Each row is where one point has got to under a steady rotation. How many steps took it there?
The counts run from 0 to 606.
[ 94 136 113 165 142 139 120 142 139 114  78 129 181  66 135 133 151 148
 128  71  96 141 126 101 115 145 115 116 135 146 130 139 155 138  93  72
 103] : 177
[ 95 147 118 165  84 115 122 139 135  88 101 105 154  91 103 127 150 101
 126  97  91 139 110  75 145 122 118  93 146 188 144 157 161 106 114  87
 169] : 181
[107 162 141 150  74 175  98 135 142 130  85 129 141 114 121 116 148 109
 140 128 105 148  75 129 149 111 113  83 154 187 156 187 171 108 102  75
 163] : 180
[ 91 128 148 101 135 149 103 139 128 143 126 111 109 107 129 100 173 175
 137 102 109 148 155 172 147  99 134 134  76  45 159 114 118 129 127 161
 135] : 514
[103 180 114 131 102 172 133 138 118 128 129 112 108 118 115 127 119 145
 153 143 104 141  97 119 158 116 150  76 101 163 122 129 176 135 114 136
 138] : 502
[104 130 166 149  69 169 166 142 138 134 110 135 124 128 110 110 110  86
 149 127 113 124  85 133 162 112 134 134 142 146 174 170 147  91  81 113
 158] : 556
[112 157 104 159 151 171  76 154 151 112 134 137 154 133  89 132 131 131
 154  95 131 111 111 112 112  64 178 109 127 135 111 163 135 113 118 140
  88] : 249
[ 83 160  93 144 116 118 148 158 109 119 134 108 155 160 134 125 107 122
 160  76  91 144 113 130 116 164 146  80 145 103 123  92 140 119 102 146
 171] : 104
[182 132 128 141 154 121 120 165 123 148 141 114 152 139 146 155 147 154
 159 101 178  96 185 133 106 127 148 136  96  68 177 138  90 107 157 105
 121] : 83
[137 161  85 154 136 105 128 126 129 123 111  96 135 126 173 144 151 129
 134 103  93 137  92 137 113 117 149  78 154  71 138 106 142 121 115  79
 199] : 344
[147 135 118 113 123 225 158 109 145 153 126 129 101 125 136 123 132 121
 147 124 161 171 118 159 117 109 157 139  77  93 101 127 137 110 140 169
 141] : 520
[118 187 135 145 106 171  67 117 143 153 104 111  93 124 149 128  82  98
 148 157 146 125 116 158 167 126 142 106  97 122 139 107 127  88 134 155
 155] : 134
[143 165 123 181 147 137  94 114 137 155 113 130 115 128 147 120 114 116
 120 106 153 133 128 156  90  77 179 172 145  68 121  94 128 118 127 148
 121] : 530
[104 116 102 129  97 169 184 151 112 130 176  99 120 100  99  71 125 116
 144 109  70 111 103 154 132 118 151  76 117 132 180 160 103 114 117 142
 128] : 110
[132 135  81 161 145 131  83 141 137 145  68  85 151  92 152 161 128 114
 129 125 125 147 146 114 170 156  82  65 128 131 142  99 124  96 130 129
 132] : 581
[ 85 124 149 141 158 178 139 125 155 152  79 156 124  77 133 139 124 162
 153 116 140  90 115 142  90 150 132 140 102 165 165 145 110 135  69  88
 134] : 419
[130 118 115 135 139 139 181 163 109 135 163 108 147 107 141 121 145 165
 164  79 114 155 165 167  82 163 121 111 145 116 172 146 120 144 138 125
  78] : 482
[132 153 158 103  59 132 107 138 115 136 101 116 143 148 142 142 138 138
 142 100 156 191 173 114 167 145 100 144  72 129 152 134 166 108 169 137
 170] : 66
[159 149 152 146  94 133 175 148  97 171 116 136 130 140 163 132 143 155
 114 121 126 130  89 197 109 122 119 124 159  71 189 137 135 124 154 112
 130] : 601
[146 152 152 140 118 109 117 145 103 149 127 133 130 108 154 121 111 133
 131 101 112  76 114 137 146 134 169  95 113  91 185 127  83 112 153 110
 163] : 219
[ 99 125 114 165 137 143 115 142 141 164  95 100  93 120 133 118 127 140
 164 155  97 112 138 117 175 139 157  76 100 108 165 129 150 132  83 176
 129] : 260
[109 130 100 182 155 104 110 135 162 144  87  94 113 127 139 140 129 100
 137  95 124 126 156 103 161 148 130 134 142  88 121  90 126  95  77 143
 183] : 18
[126 126  79 119 144 157 182 119 125 126 120 132 177 100 149 126 153 153
 129  72 120 172 113 129  79 126 174  89 120 107 112 118 110 118 142  90
 166] : 349
[109 175 101 208 162 131 109 103 133 135  92 104 116 104 145 129 136 147
 131 111 130 145 138 156  80 105 158 165 167 147 134 112 161 156  78 110
 119] : 412
[165 159 131 169 139 137 165 125 112 145 118 122  81  84 141 128  76 143
 146 109 129 110 154 154 164 177 110 162 115 144 156  74 145 133 106 111
 104] : 292
[139 163 138 155  54 114 120 135 119 108 117 115 135 137 133 105 123  79
 143  82 118 163 130 135 183 135  94 160 123 159 129 112 187  98 117  88
 156] : 307
[143 152 125 127 112 164  69 151 134 113 112 112 166 109 137 128 162 123
 117 100 139 166 148 150 128  95  87 167 144 103 100 102 138  98 153  95
 102] : 444
[162 148  93 170 126  87 118 164 122 151 101 109 103 103 174 163 124 117
 126  68 114 150 171  96 148 159  97  88 131 105 142 115 116 114 156 124
 146] : 463
[ 93 118 152 109  88 160  94 123 132 126  82 118 160 135 130 128 142 144
 164 126 149 141 124 124 136 148 117 150  95 130 181 156 153 103 102  88
 162] : 184
[116 169 126 184 147 159 146 131 130 165  95 135  74 118 146 140 113 124
 143 158 120  96  94 176 141 133 131 106 163 145 165 132 139 122  57 107
 129] : 415
[164 154 139 153 149 149 133 134  94 172 115 128 133  95 173 146 136 177
 105 133 119 124 120 174 127 136 134  79 127 120 166 155 108 158 162 139
  87] : 210
[ 98 125  99 175 136 147 146 133 127 116 105  94 151 111 139 147 161 160
 118  93 126 174 167 153  85 143  91 164 172 129 139  93 128 141  97 137
 125] : 36
[ 90 149 148 153  82 125 107 153 134 148 144  99  44 130 137 126 116 103
 144 124 129 140 149 158 170 129 134 130 112  95 178 145 123 116 123 195
 155] : 392
[134 105 114 139  96 177 113 148 137 123  99 104 154 103 132 136 191 136
  95 135 105 178 108 130 120  91 105  59 153 102 133 172 123 107 155 142
 126] : 195
[106 135 165 163 137 121 107 142 129 148 126 135 132  89 163  82 102  87
 152  88 101 111 131 191 121 154 142 150 138 117 179 133 101 140 105 101
 129] : 546
[139 104 161 105 105 168 102 168 148 127 120 121 151  96 127 121 147 126
 143 110 157 150 157 141 131 119 106 142 117 107 169 185  93  83 155  91
  97] : 319
[155 120 155 112  71 143 124 147 112 124 102 117 147 114 153 113 122 113
 137 111 135 164 147 121 184 163  95  97  84 136 180 137 121  84 179 135
 149] : 65
[119 103 117 178 141 165 125 139 140 112  88  98 146  73 111 117 176 173
 126 119 114 142 161 127 150 117  84 149 116 120 143 149 133 133  95 127
  66] : 568
[147 131  97 186 128 164 118 145 144 110  83  76 133  67 103 142 131 125
 117 139 114 136 130  97 167  97  99  90 147 175 143 153 118  98 126 131
  83] : 572
[103  97 116 188 142 161 159 176 147 150 113 119  78 125 126 156 146 107
 133 123 128 127 129 126 135 114 135  98 158  89 136 158  93  92 112 193
 137] : 400
